(in the rows, 128 means zero)
One turn moves each row of this set onto another row. After a few examples, where does it send each row asked below?
zosul: [127  86 142 122 126 125 125 160 109 130 136 121 124 134 109 142 140  84
 172 110 103 120 147]
tuso: [120  94 135 113 158 132  91 145 130 133 122 137 122 121  97 153 125  74
 168 118 127 139 122]
Did: [152 109 135 113 115 160 112 138 151 117 154 106 130 134 115 143 157 110
 157 118 120 138 132]
Sikos: [145  90 121 118 112 158  93 129 131 124 148 124 107 131 123 162 145  93
 155 121 100 136 138]
refo: [144  94 148 108 151 134 104 157 112 139 138 135 134 126  92 160 122 116
 145 109 150 130 133]
tadim: [146  91 157 107 156 136 102 145 117 141 142 130 130 126  93 148 128 124
 142 107 144 131 131]
mer: [128  84 140 120 128 126 129 160 105 136 137 126 141 129 110 138 141  89
 173 117 106 129 141]
lod: [159  91 136 117 135 140 109 160 111 145 140 127 144 109 123 127 136 100
 161 128 143 113 130]
vovil: [145  96 147 104 149 130 111 151 120 143 144 126 132 137  95 153 125 127
 146 109 147 136 136]
laso: [160 119 146 114 114 149 108 137 141 111 143 114 121 143 116 159 151 100
 155 115 117 136 133]
duzak: [125  83 132 120 129 122 132 164 109 129 138 120 127 138 109 140 138  96
 166 112 105 131 140]
nuger: [130  77 120 108 138 130  93 124 131 126 143 117 124 124 125 149 161 101
 127  93 123 133 132]
rap: [146  95 125 113 124 141  81 130 128 104 139 124  99 133 117 160 147  98
 146 125 111 128 141]
vip: [123  94 130 111 151 138  93 146 127 133 130 140 125 122 106 143 113  69
 163 118 130 145 122]
Tam: [155 120 135 114 126 151 109 131 137 107 144 110 114 146 115 148 159  93
 160 117 121 135 138]
vasaz: [167  94 132 121 133 144 104 156 111 146 141 125 132 115 127 121 130  94
 161 133 135 120 127]
nokid: [125  96 135 117 152 138 101 150 118 135 126 142 130 124  98 155 121  71
 169 116 125 145 122]
bar: [130  85 105 113 142 143  94 130 135 130 144 109 113 128 113 166 155  96
 135  97 121 137 134]
Romep: [147 109 142 107 130 150 100 121 139 124 149 109 139 129 120 130 154  82
 137  95 129 144 129]
ren: [120  85 140 121 127 129 115 162 101 127 140 115 135 124 102 146 139  87
 171 122  99 131 136]
lalo: [145 100 131 106 130 154  86 131 141 126 155 101 133 120 108 132 146  92
 125 100 131 139 137]
gomur: [165  94 140 123 139 149 115 153 112 143 143 124 132 114 129 122 140  98
 166 123 138 111 127]
Fupas: [150  88 120 118 120 139  84 135 133 114 136 129 106 127 129 169 150  98
 145 123 112 126 130]
novi: [119  89 133 113 158 143  93 150 120 127 141 138 132 120  96 157 126  81
 170 114 131 146 114]
Gego: [147 103 138 104 135 149  97 114 128 119 156 111 129 134 119 122 158  89
 137  99 128 139 141]
Fam: [133  83 115 107 148 134  90 120 133 114 144 118 116 126 123 146 163 108
 135 106 128 132 133]
bune: [153  98 132 116 129 145 109 159 104 149 143 112 139 115 120 133 147  95
 170 131 140 112 129]
neruv: [144  92 150 103 143 146  98 151 107 145 153 132 135 129  94 153 130 116
 151 106 155 127 133]

gomur moves to zosul
vip moves to vovil
Now these:
ren moves to novi
Sikos moves to bar
lod moves to mer
Gego moves to Tam
nuger moves to Romep

One turn moves each row of this set onto another row. After a few examples, where does it send each row asked below?
til: [133 134 140 142 124 117 102 141 138 140 114 124 126 156 128 131 137 115
 155 110 140 135 131 118 123 127 142 122 147 138  95 152 116]
loded: [133 121 142 131 127 103 121  96 159 124  98 147 134 149 131 136 122 119
 120 141 136 133 119 120 131 149 136 128 141 129 129 142 129]
zek: [122 129 143 127 122 114 132 116 142 125 124 105 152  93 130 134 131 123
 140 127 153 140 122 147 123 138 129 135 132 148 117 102 120]
lifu: [137 122 140 139 117 127 120 124 133 118 134 124 136 111 121 118 122 100
 131 112 167 149 120 142 130  94 121 130 121 156 104 123 125]
molor: [128 124 131 138 116 114  96 148 143 128 109 137 144 155 138 131 125 116
 167 122 138 122 122 126 130 126 134 113 141 139 111 136 125]
Lapa: [134 124 141 132 122 119 121 129 142 125 118 123 132  95 129 120 128  99
 137 121 177 137 131 132 136  90 132 127 132 139 119 140 124]
mupub: [141 128 131 126 116 114 124 122 147 136 124 136 150 130 125 124 127 117
 121 139 178 133 130 149 126 116 114 120  92 143 123 140 123]
Bive: [124 128 143 131 125 112 140 145 145 143 117 113 130 170 135 141 124 135
 145 130 172 129 124 127 120 126 136 117 128 143 115 134 123]
tik: [138 136 136 133 103 125 122 124 141 122 134 135 138  91 123 107 139 144
 123 122 139 152 119 147 137 116 123 137 133 128 111 122 119]
poga: [106 123 148 128 126 111 141 126 133 139 108 122 136 163 120 132 125 134
 116 129 130 118 131 118 124 109 147 115 130 128 115 130 129]
deta: [138 136 123 125 114 124 128 138 152 129 118 115 136 133 118 125 126  84
 112 128 135 131 139 143 122 122 111 134 115 143 109 118 123]
Dusu: [113 128 141 130 128 117 126 123 143 127 117 110 136 177 118 125 128 123
 126 134 127 130 128 107 135 109 128 139 121 126 117 144 128]
gosi: [113 115 142 125 134 110 134 125 154 123 104 114 135 169 127 135 114 115
 130 144 138 112 121 127 124 119 126 125 132 125 111 129 132]
bimus: [141 130 149 136 125 118 119 135 152 116 124 139 136 126 141  94 146 148
 123 111 126 156 124 150 148 119 143 133 148 134 114 131 127]
Lege: [129 119 136 131 124 110 137 108 137 131 115 113 133 114 141 128 130 159
 138 125 115 139 130 116 135 136 135 118 146 134 124 131 124]
migap: [130 125 142 123 133 120 112 114 153 111 120 105 145 103 137 120 146 127
 140 128 163 151 131 129 145 119 128 156 137 128 122 117 121]
Dako: [135 136 150 134 126 111 141 127 144 138 104 132 138 161 129 129 122 138
 157 129 145 129 137 120 127 124 150 122 141 143 124 162 117]
vipup: [122 121 153 136 126 115 128 126 126 119 117 127 149 101 121 126 139 129
 131 124 149 164 128 132 146 114 147 151 125 153 122 113 123]
Tus: [129 130 135 124 129 121 127 121 145 128 113 134 144 177 138 131 119 149
 166 125 137 134 136 133 131 119 126 126 129 142 121 149 127]
zis: [141 125 152 135 129 116 139 120 149 122 111 129 137 179 134 122 115 139
 148 119 152 130 126 137 120 128 139 121 144 147 103 140 121]
Dom: [122 127 141 131 121 115 135 149 135 141 117 124 134 172 130 140 127 142
 146 132 165 139 128 119 132 117 141 123 120 145 121 138 125]
kav: [147 130 134 123 125 116 122 118 144 139 125 131 136 128 122 123 139 121
 115 134 181 141 141 142 128 109 122 124 100 131 116 150 117]
bupo: [134 127 140 132 125 114 116  89 146 125 116 144 133 161 122 133 129 130
 114 128 126 150 121 119 130 146 128 134 130 136 118 139 127]
Fil: [126 118 135 134 118 111 102 137 148 123 110 117 139 101 117 129 122 131
 125 138 112 137 125 164 130 124 125 128 120 122 117 127 129]
zin: [125 125 139 129 126 118 127 143 150 132 118 115 132 180 139 132 128 139
 145 128 174 136 125 122 133 117 130 129 124 138 118 137 127]
kup: [134 129 149 144 120 109 100 132 157 125 109 101 132 102 119 114 129 121
 114 131 123 140 125 146 131 125 136 143 127 119 116 147 123]
nak: [116 128 143 143 123 117 102 138 142 133 107 135 136 159 147 124 128 129
 144  95 145 129 125 135 126 118 146 115 146 147  98 136 131]
Koz: [128 121 135 125 120 117 130 149 145 127  97 143 137 125 125 121 128  95
 102 128 144 129 144 142 139 101 137 128 122 140 121 116 133]
lon: [135 123 141 129 126 114 127 121 143 137 116 142 140 132 129 124 130 120
 108 128 182 142 133 154 129 106 127 124  96 146 116 143 128]
vos: [123 133 126 122 115 126 116 120 135 132 134 119 141  99 129 126 128 115
 144 112 161 138 134 142 129  92 115 119 121 144 118 128 127]
Zodo: [128 141 123 117 119 129 119 133 152 136 115 117 134 131 131 112 144 111
 101 111 143 131 156 132 135 100 125 133 123 124 117 127 127]
kefog: [117 129 134 123 126 109 120  90 146 139 105 149 137 147 134 140 129 141
 116 126 126 136 130 126 129 141 137 121 134 131 130 139 134]
remov: [133 115 141 143 122 115 130 109 140 112 117 113 138 135 137 120 119 143
 139 125 109 155 112 117 143 137 123 141 130 155 120 130 131]
fupo: [128 129 137 125 123 117 126 130 150 124 111 140 129  80 131 127 131 130
 132 133 145 152 122 163 135 117 126 142 138 128 108 132 126]
Ruvo: [134 102 148 136 140 105 135 110 154 111  96 117 123 120 150 126 120 137
 136 132 130 142 117 125 140 136 137 135 152 139 116 135 131]
lobu: [131 117 151 145 115 114 101 131 145 115 116 119 138 113 119 107 127 140
 101 120 121 142 120 156 136 116 138 132 125 125 110 121 128]
Gof: [133 140 142 143 110 119 123 126 159 118 118 127 138  92 130 107 126 116
 127 129 146 155 107 150 137 125 121 156 128 142 113 139 126]
buni: [133 125 138 129 125 108 129 147 147 124 116 147 141 111 133 126 130 131
 148 134 111 148 121 168 135 135 132 124 138 148 119 129 129]
Diban: [144 146 142 135 124 112 123 132 168 128 123 110 133 114 138 108 141 120
 144 126 124 145 122 149 128 146 126 138 147 134 116 152 119]

gosi moves to Dusu
buni moves to Diban
Now these:
Ruvo moves to remov
kav moves to lon
zin moves to Dom
loded moves to bupo
lobu moves to Fil
lifu moves to vos
Gof moves to tik
nak moves to molor
Zodo moves to Koz
zek moves to migap
Dako moves to zis

One turn moves each row of this set onto another row. After a few examples, where does it send each row asked below?
fulif: [123 139 102 113 139 100 139 133 134 153 118 127 139 146 118 127 122 159
  99 117 114 128 125 110 127 130 121 134 148  89 125 123 142 130 124 132
 142 107 153 123 124 121 137 125 102 129 139 136 113 125]
Kati: [118 135 120 137 131 126 132 144 138 138 138 113 165 124 147 140 122 129
 139 124  98 147 117 114 134 102 112 152 144 123 120 150 129 127 133 124
 131 101 126 159 110 129 112 134 154 120 123 144 107 146]
zumab: [127 117 120 118 142 116 129 144 108 146 122 104 146 122 126 113 106 118
 132 120 124 126 152  84 116 137 101 147 119 128 137 143 153  99 119 122
 126 120 124 164 121 116 135 142 129 130 131 158 129 147]
Gaten: [118 136 119 137 131 126 132 143 139 138 138 114 164 124 147 140 122 129
 140 124  98 146 117 114 134 102 113 153 144 124 119 151 129 125 132 124
 132 101 126 158 109 128 113 133 155 120 124 145 106 146]
zozel: [104 135  97 117 139 102 147 133 116 121 134 147 150 120 120 149  97 152
 113 143 100 123 132 112 122 135 120 157 141 127 139 116 136 127 138 135
 122 130 122 133 140 139 134 127 105 111 129 143 133 134]
Meb: [140 131 105 109 134 133 107 129 108 172 105 126 142 145 112 142 125 135
 119 109 113 129 122 106 133 134 111 156 122 117 101 126 117 128 119 118
 153 124 117 140 111 121 137  90 123 107 137 132 124 151]
zubi: [122 110 117 110 148 115 125 114 117 127 142 125 134 129 137 141 108 119
 127 123 103 126 117 135 166 132  99 161 125 127 101 127 152 116 107 113
 123 142 117 160  99 122 129 128 124 118 147 132 106 131]
suv: [128 120 121 116 143 111 129 142 113 148 123 106 144 118 126 113 107 120
 133 125 127 127 153  87 122 135 105 147 119 127 134 145 154  92 115 118
 128 120 127 159 122 112 133 141 131 128 131 158 129 145]
Nabo: [132 121 113 122 146 119 128 140 108 147 126 111 139 122 129 109 109 118
 138 122 121 119 147  88 113 136 104 153 119 129 139 144 157  96 117 115
 128 111 121 163 121 108 128 133 131 127 135 161 126 144]
Piris: [106 135  94 120 140 106 146 132 114 120 136 149 148 122 121 146  98 151
 116 141  97 119 129 112 117 135 119 160 141 127 142 116 137 130 140 134
 123 126 118 136 139 138 131 124 104 110 131 144 132 134]
fufe: [119 106 119 112 145 120 126 117 110 123 142 118 140 134 137 143 105 118
 123 117 100 127 119 129 159 133  94 159 126 126 104 123 148 128 111 120
 121 145 114 167  98 129 132 133 122 122 147 131 108 134]
Gev: [139 129 106 109 133 133 108 130 106 171 104 124 144 146 111 143 124 135
 118 108 113 130 123 104 131 135 110 155 123 116 102 124 116 131 119 121
 153 126 117 141 111 123 138  92 123 108 136 132 124 152]
Mikom: [108 139  93 118 142 101 146 129 121 123 137 153 144 117 121 145 100 152
 118 148 100 119 129 116 124 134 124 160 141 127 139 119 140 119 135 128
 124 125 122 130 141 132 129 121 107 107 131 144 131 132]
nira: [121 135 103 116 137 105 139 136 128 151 118 123 144 150 119 129 121 158
  96 112 112 129 125 106 121 131 117 133 148  88 127 120 140 139 127 138
 140 108 149 128 123 126 139 128 100 131 139 135 114 128]
ser: [108 138  91 121 142 106 146 130 116 122 138 153 144 122 122 144 100 151
 119 144  97 117 127 115 118 135 121 162 141 128 142 117 139 126 138 130
 124 122 119 134 140 134 128 120 105 108 133 145 131 133]
gona: [118 136 120 137 131 125 132 143 139 139 138 113 164 123 147 140 122 129
 140 125  98 147 117 115 135 102 113 153 143 124 119 151 130 125 132 123
 131 101 127 157 109 128 112 133 155 119 123 145 107 146]
raru: [123 136  98 120 139 111 139 135 123 149 121 126 141 154 121 125 121 156
  99 110 107 124 122 106 113 132 115 138 148  89 131 118 141 146 130 136
 140 102 144 133 123 126 135 124  99 131 142 137 112 127]
lonu: [129 118 116 122 144 120 128 142 105 146 124 107 143 125 128 110 106 117
 135 119 121 121 149  84 111 137 101 151 119 129 140 142 155 102 120 120
 127 115 121 166 120 113 131 138 129 129 134 159 128 146]
Pufid: [138 129 109 108 133 132 108 130 108 171 103 123 145 145 110 144 123 135
 116 108 115 131 125 104 134 134 110 153 123 116 101 125 115 129 119 121
 153 128 118 140 112 123 140  94 123 108 135 131 125 153]
gimu: [131 122 116 118 145 113 128 139 113 149 124 111 139 119 127 110 109 119
 137 126 125 123 149  89 120 135 106 150 119 129 136 147 157  90 115 114
 129 114 126 159 122 107 129 135 132 126 133 160 128 144]
rili: [117 135 121 136 131 125 132 143 139 139 137 113 165 123 146 140 122 129
 139 124  99 148 118 114 136 102 113 152 144 124 119 151 129 124 132 123
 131 102 127 157 109 128 113 134 154 120 122 145 107 146]
sirel: [140 131 107 108 134 131 107 129 111 173 104 126 142 143 111 143 125 136
 119 110 115 130 123 106 136 134 112 154 122 116 100 127 116 125 117 118
 154 125 119 137 112 120 137  91 124 107 136 132 124 151]
dip: [124 110 113 114 150 121 125 113 113 126 144 127 133 132 139 139 109 118
 129 121  99 121 114 134 159 133  97 164 125 127 105 126 153 121 109 112
 123 138 113 164  99 121 126 125 123 118 150 133 105 131]
Besa: [126 140  94 122 142 111 138 132 127 151 122 131 136 152 123 123 124 156
 104 113 106 119 119 109 114 131 118 140 148  90 131 121 145 139 127 130
 141  97 145 129 123 119 130 117 100 128 144 138 110 125]
voki: [120 107 120 109 146 114 126 117 115 126 141 120 139 130 136 143 106 120
 124 121 104 129 120 132 165 133  97 157 126 125 100 125 149 120 108 117
 122 147 117 162  99 126 133 133 123 120 145 131 108 133]
mazo: [122 108 114 115 147 123 125 115 109 123 144 122 136 135 139 140 107 116
 127 117  97 122 115 131 155 134  94 163 126 127 106 123 150 128 112 117
 121 140 111 168  98 126 129 128 122 120 149 133 106 132]
Ruk: [117 135 121 137 131 125 132 143 139 138 138 112 165 123 146 140 121 129
 139 124  99 147 118 114 135 102 112 152 144 124 119 151 129 126 133 124
 131 102 127 158 109 129 113 135 155 121 123 145 107 146]
Doz: [139 130 109 107 133 130 108 129 110 173 103 124 144 143 111 144 124 136
 117 110 116 131 125 105 136 134 111 153 123 116  99 126 116 126 117 119
 153 127 119 138 112 122 139  93 124 108 135 131 124 152]
Fik: [106 137  97 116 140  98 147 131 120 123 135 150 148 117 120 148  98 153
 115 147 102 123 132 115 126 134 123 157 141 127 137 119 137 120 135 131
 123 129 124 130 141 135 133 125 106 109 129 143 133 133]
tem: [126 142  97 118 142 104 139 131 133 154 121 133 135 147 121 124 125 158
 103 118 111 123 120 112 123 130 122 138 147  90 127 124 145 130 123 127
 142  99 150 124 124 116 132 118 102 126 142 138 110 123]

zubi moves to dip
Fik moves to Mikom
Now these:
Pufid moves to Doz
Besa moves to raru
suv moves to gimu

